[[128 133 133 106 127]
 [133 130 117 127 131]
 [133 122 130 138 111]] ans = 117

[[145 140 140 151 112 135 130]
 [128 132 122 126 129 118 127]] ans = 112

[[105 128 116 116 132 109]
 [128 121 126 155 115 136]] ans = 116

[[150 142 146 101 141 108]
 [111 119 121 144 125 145]
 [116 104 144 132 126 116]] ans = 144

[[141 157 113 129 124 134]
 [132 128 122 128 125 128]] ans = 129

[[133 134 130 106 140 143]
 [123 133 123 122 144 120]
 [133 155 149 121 113 121]] ans = 122

[[121 134 127 135 112 123 125]
 [124 115 126 128 122 133 137]
 [123 155 142 132 137 136 127]] ans = 122

[[134 149 141 124 137 158 129]
 [131 125 148 127 101 133 147]] ans = 137

[[154 126 125 147 125]
 [133 136 125 123 134]
 [126 122 137 124 127]] ans = 125
---
array([139, 128, 128, 114, 156, 151]) Out: 114

array([[114, 140, 129, 109, 103],
       [116, 137, 133, 115, 110],
       [110, 148, 134, 115, 112]]) Out: 109

array([129, 141, 113, 125, 155, 131]) Out: 125

array([[137, 138, 142, 125, 140, 131, 142],
       [131, 153, 138, 114, 102, 120, 152],
       [126, 130, 134, 125, 120, 131, 127]]) Out: 125

array([137, 133, 152, 141, 105]) Out: 141

array([140, 102, 125, 128]) Out: 128

array([145, 106, 141, 119, 146]) Out: 119

array([150, 123, 107, 131]) Out: 131

array([[117, 128, 121, 125, 130, 128, 127],
       [107, 131, 139, 134, 132, 137, 133]]) Out: 125

array([151, 152, 148, 146, 150]) Out: 146
---
array([[138, 100, 114, 118, 114, 106, 130],
       [113, 135, 131, 108, 127, 157, 116]]) -> 130, 113

array([105, 143, 134, 108, 118]) -> 118, 105

array([[117, 104, 143, 125, 141, 130],
       [126, 135, 139, 102, 132, 125],
       [120, 120, 149, 112, 139, 123]]) -> 130, 120

array([132, 145, 135, 151, 125, 122]) -> 122, 132

array([[106, 151, 134, 115, 130, 136],
       [139, 132, 125, 131, 139, 125]]) -> 136, 139

array([150, 129, 109, 121, 138, 137]) -> 137, 150

array([[126, 128, 127, 128],
       [144, 127, 158, 124]]) -> 128, 144

array([121, 131, 138, 118, 104, 128, 139]) -> 139, 121

array([[129, 131, 128, 122, 126],
       [130, 124, 128, 101, 133],
       [129, 126, 128, 108, 131]]) -> 126, 129

array([113, 134, 132, 145, 127, 154, 114]) -> 114, 113
---
114  156  131  120  131  141 -> 131

120  113  150  138  108  142
101  113  122  124  114  119
-> 122

129  130  127  105  119  145
119  133  132  125  118  129
111  133  137  126  128  129
-> 137

136  106  128  134  134  129
131  136  145  117  146  123
-> 145

129  128  127  125  126  130
142  131  121  101  113  146
139  130  123  107  116  142
-> 123

140  152  100  142  129  155 -> 100
---
[[130 119 131 125 125 125 133]
 [123 153 108 128 128 141 124]
 [137 133 131 138 129 135 122]] out 128

[[107 124 122 131 144]
 [141 137 149 134 107]] out 122

[[125 129 118 125 123 125 124]
 [130 128 124 129 137 136 119]
 [129 123 105 137 121 125 105]] out 137

[[124 113 141 152]
 [134 122 150 107]
 [120 122 139 100]] out 122

[[129 124 152 100 122 126]
 [125 130 144 119 127 117]] out 100

[[122 141 105 130 155]
 [134 118 113 126 148]
 [117 120 126 125 124]] out 113

[[149 125 142 127 130 110 126]
 [137 140 133 130 141 114 130]
 [100 123 114 126 113 151 126]] out 141

[[131 137 130 116]
 [150 157 108 126]
 [143 135 109 123]] out 157
---
array([121, 146, 138, 128, 153, 142]) | 153
array([131, 151, 135, 121, 115]) | 121
array([116, 155, 107, 123, 147]) | 123
array([120, 118, 116, 135, 144, 158]) | 144
array([111, 129, 130, 128, 106, 126]) | 106
array([154, 130, 142, 106]) | 142
array([111, 128, 131, 154, 113, 119, 133]) | 119
array([124, 152, 130, 150, 109, 136]) | 109
array([125, 123, 131, 144, 141, 101, 148]) | 101
---
[[112 105 122 130 118 134 115]
 [147 109 112 131 133 126 121]
 [134 118 117 127 128 139 129]] 128

[[136 136 122 134 128 116 119]
 [107 111 142 143 119 150 146]] 119

[143 102 145 109 132] 145

[120 127 104 155 128 112] 155

[[117 126 115 135 116 135 127]
 [121 122 122 132 129 128 152]
 [138 123 130 108 129 118 121]] 129

[[127 121 143 119 140 156]
 [113  99 111 101 125 125]
 [151 133 150 145 134 100]] 145

[[129 120 151 108 124]
 [129 120 151 109 124]
 [130 124 149 102 123]] 149

[[118 109 134 140 131]
 [126 119 147 109 150]] 147
---
[116 138 130 143 138 153 153] 153

[[127 107 137 152 131 123]
 [141 136 133 142 122 120]
 [137 152 125 137 121 125]] 131

[[132 151 137 129]
 [126 142 149 129]
 [140 127 131 147]] 137

[129 157 134 144 135] 144

[[155 153 139 106 126 136 149]
 [110 125 122 135 126 134 103]] 136

[[126 124 121 150]
 [131 124 119 134]] 121

[[139 130 119 136 144 129 145]
 [132 148 133 141 124 140 105]
 [148 114 121 129 142 118 111]] 129

[ 98 101 106 115 137 138] 137

[[138 105 135 122 113 127]
 [138 110 136 117 124 128]
 [131 129 135 134 102 143]] 113
---
[101 111 131 152 103 146] >> 152
[142 156 133 131 146 133 114] >> 146
[118 114 107 122 109 110] >> 122
[151 132 127 128 123 114 130] >> 123
[120 118 101 104 103 156] >> 104
[127 153 121 132] >> 153
[106 124 106 131 121] >> 106
[131 134 103 136 132 117] >> 136
[118 106  99 126 150 111] >> 126
[118 116 152 130 120 133 124] >> 120
---
[140 153 105 143 113] ==> 140

[[126 133 132 119]
 [122 142 140  99]] ==> 119

[154 124 144 130 101 132] ==> 124

[[119 137 122 156 124]
 [121 151 126 148 125]
 [118 142 129 153 126]] ==> 118

[[150 114 125 130]
 [111 145 146 117]] ==> 130

[[136 125 126 109 106]
 [132 121 128 110 111]
 [136 125 124 114 128]] ==> 136

[[110 138 111 120 112]
 [133 126 115 153 112]
 [128 124 144 116 112]] ==> 128

[[126 129 152 113]
 [113 144 127 140]] ==> 113
